128 stands for zero in the data rows.
Here is a table of points, one per row:
[107 132  48 172 132 120  67 153 132 119 145 162 100  94 108 170 108 122  63 174 112 154 126 179 124 111 188  96 152 110 149  99 132 137 122 102 114 126 115 102 136 128 127 142 112 134 103 135 130 135 195 114 115 137 149 146 103 123 105 108 127 103 142 100]
[126 112 189 126 132 134 147  86 143 120 138 111 101 131 147 159 131 134 125 136 109 101 143 129 126 197 149 143  95 123 116  80 175 106 121 121 108 126 141 109 133 129 173 119  98 132 156 140 103 203 119  94 126 112 119 130 160  93 117 102 101 135 126 118]
[123 143 111 134 158 103 143 130 101 168  59 170 112 117 137  80 160 136 134 117 121 110 166  99 111 129 149 161 146 151 104 129 147 164 114 140 134 125 141 119 137 133  64  95 124 120 122 128 151 144 119  70 105 136 150 149 176 129 180 167 141 140 108 130]
[130 128 144 127 139 131 172 149  87 125 216 114  88 136 153 134 161 119 133 156 157 131 172 142 138 160 117 145 129 121 121 130 142 122 108 127 129 117 140 139 166 117 120 138 118 122  74 187 152  91 180 106 125 147 112 124 141 118 129 139 123 115 129 116]
[112 178  60  89 105 104 147 127 118 127 111 135 167 145 124 138 156 159 151 151 135 161 173 130 135 162 113 147 117 147 161 124  90 136  96 161 103 114 144 121 105 127  83 147 109 124 169 140  96  92 134 139 115 126 156 118 173 146 126 149 106 139 126  99]
[140 131 156 188 109 138 141  95 163 109 113 111  97 142 104 141 144 131 128 137 114 137 108 137 114 120 116 147  73  88 140 120 137 129 144 122 125 160  96 135 112  96 163 147  78 117 135 117 125 179 143 125 132  91 152 106 114 159 153 133 137 125 143 146]
[153 148 176 205  98 100 153 109 159 146 124 117 114 142  90 139 159 136 144 133 119 115  81 107 134 120 116 122 102 133 152 125 149 129 146 102 149  99 134 130 133 132 154 147 106 147 160 127 106 176 148 112 142 153 148 116 114 117  99 111 145 135 106 137]
[132 165 193  73 119 117  78 167 113  66 119 129 137 149 115 115  96 124 145  97 133 119 128 180 133 119 132 169 175 134 136 149 120  80 146 158 133 102 146 135 101 117 103 136 128 145 113 110 152 124  33  45 109 155 124 115  78 105 128 135 119 127 125 187]
[154 101 128 152  95 119 134 138 123 143 110  41 172 128  99 109 132 104 110 141 106 148 102 151 124 125 147 111 150 123 118 163 105 170 158 151 115 152 128 101 135 147 116 100 195  87 144 144 113 152 139  81 122 109 117 159  87 144 129 142  91 119 112  93]
[109  93  89 148 182 119 103 121 126  95 117  53 150 107 116 148 102 141 129 153 168 130 147  94 101 137 129 108 150 128 147 115 100 173 151 127 183 148  97 116 143 136 133 122 159 131 161 151 137 128 116  65 154  96 174 146 100 155 134 104 168 130  94 126]
[137 120 170  88 111  70 108 152 111 132 108 128 147 146 139 146 135 185  77 148  92 114 177 158  99 171 134  82 113 126 126 156 103 162 131 115 126 130  99 117 131 147 131 133 134 122 173 125 146  99 165 148 134 133 137 120 124 141 144 150 150 142 128 120]
[114 149 132  96 124 155 112  59 154 111  76  90 128 110 177 128 120 129 136 110 132  98 126 122 109  93 109 120 148 124 128 152 111 155 176 144 116  89 126  99 132 132  70 133 115 139 153 107 140  91 171  97 169 111 113 101 162 143 139 171  98  90 108 110]
[143 130 137 128 144 135 166 150  96 137 205 113  91 151 173 141 160 118 132 174 147 129 176 160 128 138 121 129 147 160 125 112 152 125 101 158 130 131 120 166 142 151 129 102 122 146  72 142 118 110 162 114 114 133 118 114 155 132 116 129 130  97 119 108]
[108 133 184 155 104 160 121 138 108 156  67 122 121 112 164 135  98  92  81 144 152 122 177 114 128 186 104 128 121 157 157 128 164 176 155 114 143 141 124 121 132 122 100 128 158 127 122 122 130 137 122  73 138 134 115 150 119 149 147 137 126 141 164 124]
[160 148  93 101 141 151 135 148 132 214 163  82 143 119 141  86 110 155 117 110 131  77 132  53 174  94 164  75 151 133 139 151 113 125  82 126 114 128 110 111 105  87 118 147  73  93 160 121 125 167  62 177 169 112 114  99  48 126 155 113 142 148 164 112]
[109 139 147 194 134 123 159  98 148 118 101 103 107 125 129 130 116 128 141 177 120 150  82 111 122 129 121 110 131 126  89 132 112  90 100 129 130 110 124 136 135 143 183 146 111 158 161 107 122 177 152 128 127 124 116 163 107 135 120 152 141 141 168 163]
[151 123 134 122 139 125  78 179 115 104 151  86 119  87 122  87 130  91 114  87 141 146 129 112 108 105 139 121 103 106 145 134 113 143  94 133 149 134 109 144 113 109 100 110  94 161 192 138 124 166  72 203 123 169 112 113 130 108 143 128 104 124 135 116]
[132 101  90 140 158 135 137  70 131 171 169 143 126 150 119 111  80 136 121  72 107 146 161 157 133 134 112 124  89 152 114 103 152 100 145 128 125 114 134 134 148  90 159  97 197 137 112 112 132  92  85 128 142 173 149 157 146 126 129 173 113 101 125 138]
[130 103  89 175 128 147 134 144  85 158 170 136 150 100 181 162  94 174 149  86 108 139 134 138 115 109  91 158  84  98 127 145 171  96 121 120  97 142 156 126 124 133 126 134 189 121 134  95 116  96 100  95 117 128 126 140 146 118 147 153 144 112 108 174]
[137 138 115  69 125 140 133 137 132 139 147 150 117 172 137 167  83  94 152  70 114 125  87  76 154  99 126 119  77 125 117 136 152 140 141 144  96 163  89 158 136 132 136 132 158 141 177  94 158  66 142 111 108 135 118 211 109 133 110 131 112 135 105 149]
[ 95 160 158 168 113  85 182 115 182 152  65  74 118 121  86 168  61 136 132 128 107 113  90 102 109 154 143 132 186  90 134 132  90 156 110 115 165 149 125 104  96 158  84 108 131 149  77 108 164  97  84 213 150 134 141 113 121 116 144  85 108 140 126 113]
[146 140  99  61 121 133 129 147 101  54 112 165 117  84 140  93 131 143 130 119  99 133  76 123 138 125 135 134  95 136 134 120 185 121 155 125 125 142 154 139 133 141 191 169 161 147  41 120 122 135 104 137 148 133 143 138 121 151 120 119 142 114 141 106]
[151 142 149 193 149 112 152 107 134 120 106 148  93 131 107 168 120 135 144 146 139 123 100 137 139 116 132  94  86 150 140 147 103 114 165 136 144 132 137 114 127 135 147 168 106  88 149 126 133 196 116 147 147 101  91 147 147 113  99 120 127 130 129 133]
[145 141 110  72 122 149 133 142 108 105 103 200 127  68 110  98 134 133 143 149 108 121 118 113 126  96 101 133 145  81 140 100 185  96 145 135 141 151  94 156 160 139 200 167 167 109  97 118 139 127 107 122 117 154 128 116 135 113  81 124 105 134 136 107]
[143 133 158 145 157 151 134 136  84 133 208 128 114 131 144 144 168  88 176 152 137 115 180 160 139 155 132 108 138 140  96 133 134 145  92 131 128 128 126 138 133 132 138 130 120 132  67 140 118  83 166 103 108 136 126 113 166 125 124 127 132 121 138 109]
[131 130  61 177 126 112  81 134 137 111 129 164 118  93 107 148 147  99  51 138 110 127 129 162 126 162 130  98 138 114 121 132 125 113 110 152 152 121 145 135 121 123 148 110 113 114 114 129 151 100 197 115 152 133 100 143  73 150 119  61 161 104 127  81]
[123  89 210  89 149 151 104 148 121 152 129 117 122 171 166  65 105 113 163 150  93 180  92  92 165  75 135 131 134 130 147 136 103  81 135 132 156  93 154  85 123 116  80 107  83 109 179 140 130  80  90 220  91  77 176 101 100 126 108  87 152 127 128 125]
[ 98 108 148 165 102 128 163 130 170 124  58 100 116 127  92 151 129 124 149 110 198 101 147 111  92 149 200  95 196  62 125 152 104 115 203 130  78 110 137 170  98 113  86 127 149 142 133 121 119 119  87 212 104 104 143 120  76 119 138 106 135 135 128  88]
[146  97  54  85 132 179 173 106 154 141 168 174 169 165 156  93 160 119 116  64 136 135 100 164 131 132 160 180 125 145 112 138 116  87 111  62 172 107 121 122  75 114 114 151 193 143 171 104 153 110 108 141  98 114 108 102 163 146 100 156 132 180  83 178]
[167 149 114  74 100 106  99 146 132 100 119 197 113  72 123 106 106 108 144 107 117 134 117 114 145 114 100 147 144 109 132 133 176 147 119 132 112 111 117 118 126 129 230 131 161 143  71 145 115 136 114 141 143  95 122 145 143 111  92 152 158 128 115 130]
[110 127 111 166 138 119  87  72 161 110 136 120 156 136  85 145 177 152 143 128 133  99  71 107 123 137 134 178 120 186 134 166 135  77 115 143 108 138 138 144 195 128 129 114  96 141 117 126 136 172 122 158  96  91 120  96 158 114 134 151 103 150 131 146]
[135 138 159 141 111 147 122 137 128 100 153 186 120 125 136 143 160 165 128 124 157 162 113 146 106 121 123 118 147 153 130  99  93 123  92 106 124 136 104 131 138 137 115  85 101 102  97 144 116  78 176 116 130 118 117 144 117 135 115 116 129 109 135  98]
[108 117  82  62  98 135 161 134 160 136 137 143 188 117 102 122 165 152 130 158 130 136 139 137 133 154 118 107 130 141 109 146 115 185 127 145 127 110 125 121 151 123  72 119  82 127 141 121 108 106 131 141 101 147 123 142 179 144 151 118 134 100 146 185]
[103 115  56 101 155 122 118 145 120 138 170 145 175 180 140  74 107 112 132  65 113 135 106  89 102 102  91 131 103 124 109  94  96  87 199 144 145 138 141 128  85 158 121 115 138 139  99 124  93  95 154 113 146 131 128  96 152  69 145 148 102 191 140 185]
[139 117 133 119 154  94  89 138 110 106 146  89 141 123 110  80  99 112 126 124 175 115 126 152 166 101  91 161 146 129 116  88 147 179 117 100  96 128 150 127 117 153 107 121  99  96 190 106 135 142  85 198 128 158 132  90  97 124 114 106 131 140 178 121]
[115 128 168 145 103 153 103 150 148 102 163 192 127 142 130 146 155 154 109 165 146 141 126 144 163 108 109  95 126 134 105  95  91 136  83 137 122 140 142 140 133 120 110 118 147 141  91 143 141 110 174 126 128 124 133 109 123 127 143 125 124 127  99  99]
[104 116 133  89 134 126 136 112 128 164  33 101 173 152 123 127 126 111 115 117 122 141 184 114 146  75 132 153 135 142 126 128  74 131 127  85 126 152 143 141 135 125 112 154 117 135 102 160  86 144 146 104 110 139  67 132 140 134 154 116 158 111  96 138]
[ 97 102 176 130 125 135 133 114 108 156 120 124  92 162 133 170 143 101 150 144 129 104 126 148 101 149 123 153 118 133 145 142 151 113 109 135 125 125 137 129 120 111 191 118 119 105 135 147 128 210 141 131 180 161 149 142 159 147 131 121 113 123 153 159]
Along one direction, these points spread out more than along any other. Take the direction at right angles to it along which they spread out most. Go by this last direction. For each point below, how far along it does it lie, from 0 to 99? 50 is the average, and the first point above lies past it. One standard deviation of the points above along it is 16.
[146  97  54  85 132 179 173 106 154 141 168 174 169 165 156  93 160 119 116  64 136 135 100 164 131 132 160 180 125 145 112 138 116  87 111  62 172 107 121 122  75 114 114 151 193 143 171 104 153 110 108 141  98 114 108 102 163 146 100 156 132 180  83 178] -> 11
[146 140  99  61 121 133 129 147 101  54 112 165 117  84 140  93 131 143 130 119  99 133  76 123 138 125 135 134  95 136 134 120 185 121 155 125 125 142 154 139 133 141 191 169 161 147  41 120 122 135 104 137 148 133 143 138 121 151 120 119 142 114 141 106] -> 43
[139 117 133 119 154  94  89 138 110 106 146  89 141 123 110  80  99 112 126 124 175 115 126 152 166 101  91 161 146 129 116  88 147 179 117 100  96 128 150 127 117 153 107 121  99  96 190 106 135 142  85 198 128 158 132  90  97 124 114 106 131 140 178 121] -> 39
[126 112 189 126 132 134 147  86 143 120 138 111 101 131 147 159 131 134 125 136 109 101 143 129 126 197 149 143  95 123 116  80 175 106 121 121 108 126 141 109 133 129 173 119  98 132 156 140 103 203 119  94 126 112 119 130 160  93 117 102 101 135 126 118] -> 66
[112 178  60  89 105 104 147 127 118 127 111 135 167 145 124 138 156 159 151 151 135 161 173 130 135 162 113 147 117 147 161 124  90 136  96 161 103 114 144 121 105 127  83 147 109 124 169 140  96  92 134 139 115 126 156 118 173 146 126 149 106 139 126  99] -> 42
[109 139 147 194 134 123 159  98 148 118 101 103 107 125 129 130 116 128 141 177 120 150  82 111 122 129 121 110 131 126  89 132 112  90 100 129 130 110 124 136 135 143 183 146 111 158 161 107 122 177 152 128 127 124 116 163 107 135 120 152 141 141 168 163] -> 66
[115 128 168 145 103 153 103 150 148 102 163 192 127 142 130 146 155 154 109 165 146 141 126 144 163 108 109  95 126 134 105  95  91 136  83 137 122 140 142 140 133 120 110 118 147 141  91 143 141 110 174 126 128 124 133 109 123 127 143 125 124 127  99  99] -> 63
[137 138 115  69 125 140 133 137 132 139 147 150 117 172 137 167  83  94 152  70 114 125  87  76 154  99 126 119  77 125 117 136 152 140 141 144  96 163  89 158 136 132 136 132 158 141 177  94 158  66 142 111 108 135 118 211 109 133 110 131 112 135 105 149] -> 29
[123 143 111 134 158 103 143 130 101 168  59 170 112 117 137  80 160 136 134 117 121 110 166  99 111 129 149 161 146 151 104 129 147 164 114 140 134 125 141 119 137 133  64  95 124 120 122 128 151 144 119  70 105 136 150 149 176 129 180 167 141 140 108 130] -> 45
[108 133 184 155 104 160 121 138 108 156  67 122 121 112 164 135  98  92  81 144 152 122 177 114 128 186 104 128 121 157 157 128 164 176 155 114 143 141 124 121 132 122 100 128 158 127 122 122 130 137 122  73 138 134 115 150 119 149 147 137 126 141 164 124] -> 63
[151 142 149 193 149 112 152 107 134 120 106 148  93 131 107 168 120 135 144 146 139 123 100 137 139 116 132  94  86 150 140 147 103 114 165 136 144 132 137 114 127 135 147 168 106  88 149 126 133 196 116 147 147 101  91 147 147 113  99 120 127 130 129 133] -> 65
[104 116 133  89 134 126 136 112 128 164  33 101 173 152 123 127 126 111 115 117 122 141 184 114 146  75 132 153 135 142 126 128  74 131 127  85 126 152 143 141 135 125 112 154 117 135 102 160  86 144 146 104 110 139  67 132 140 134 154 116 158 111  96 138] -> 45
[137 120 170  88 111  70 108 152 111 132 108 128 147 146 139 146 135 185  77 148  92 114 177 158  99 171 134  82 113 126 126 156 103 162 131 115 126 130  99 117 131 147 131 133 134 122 173 125 146  99 165 148 134 133 137 120 124 141 144 150 150 142 128 120] -> 58
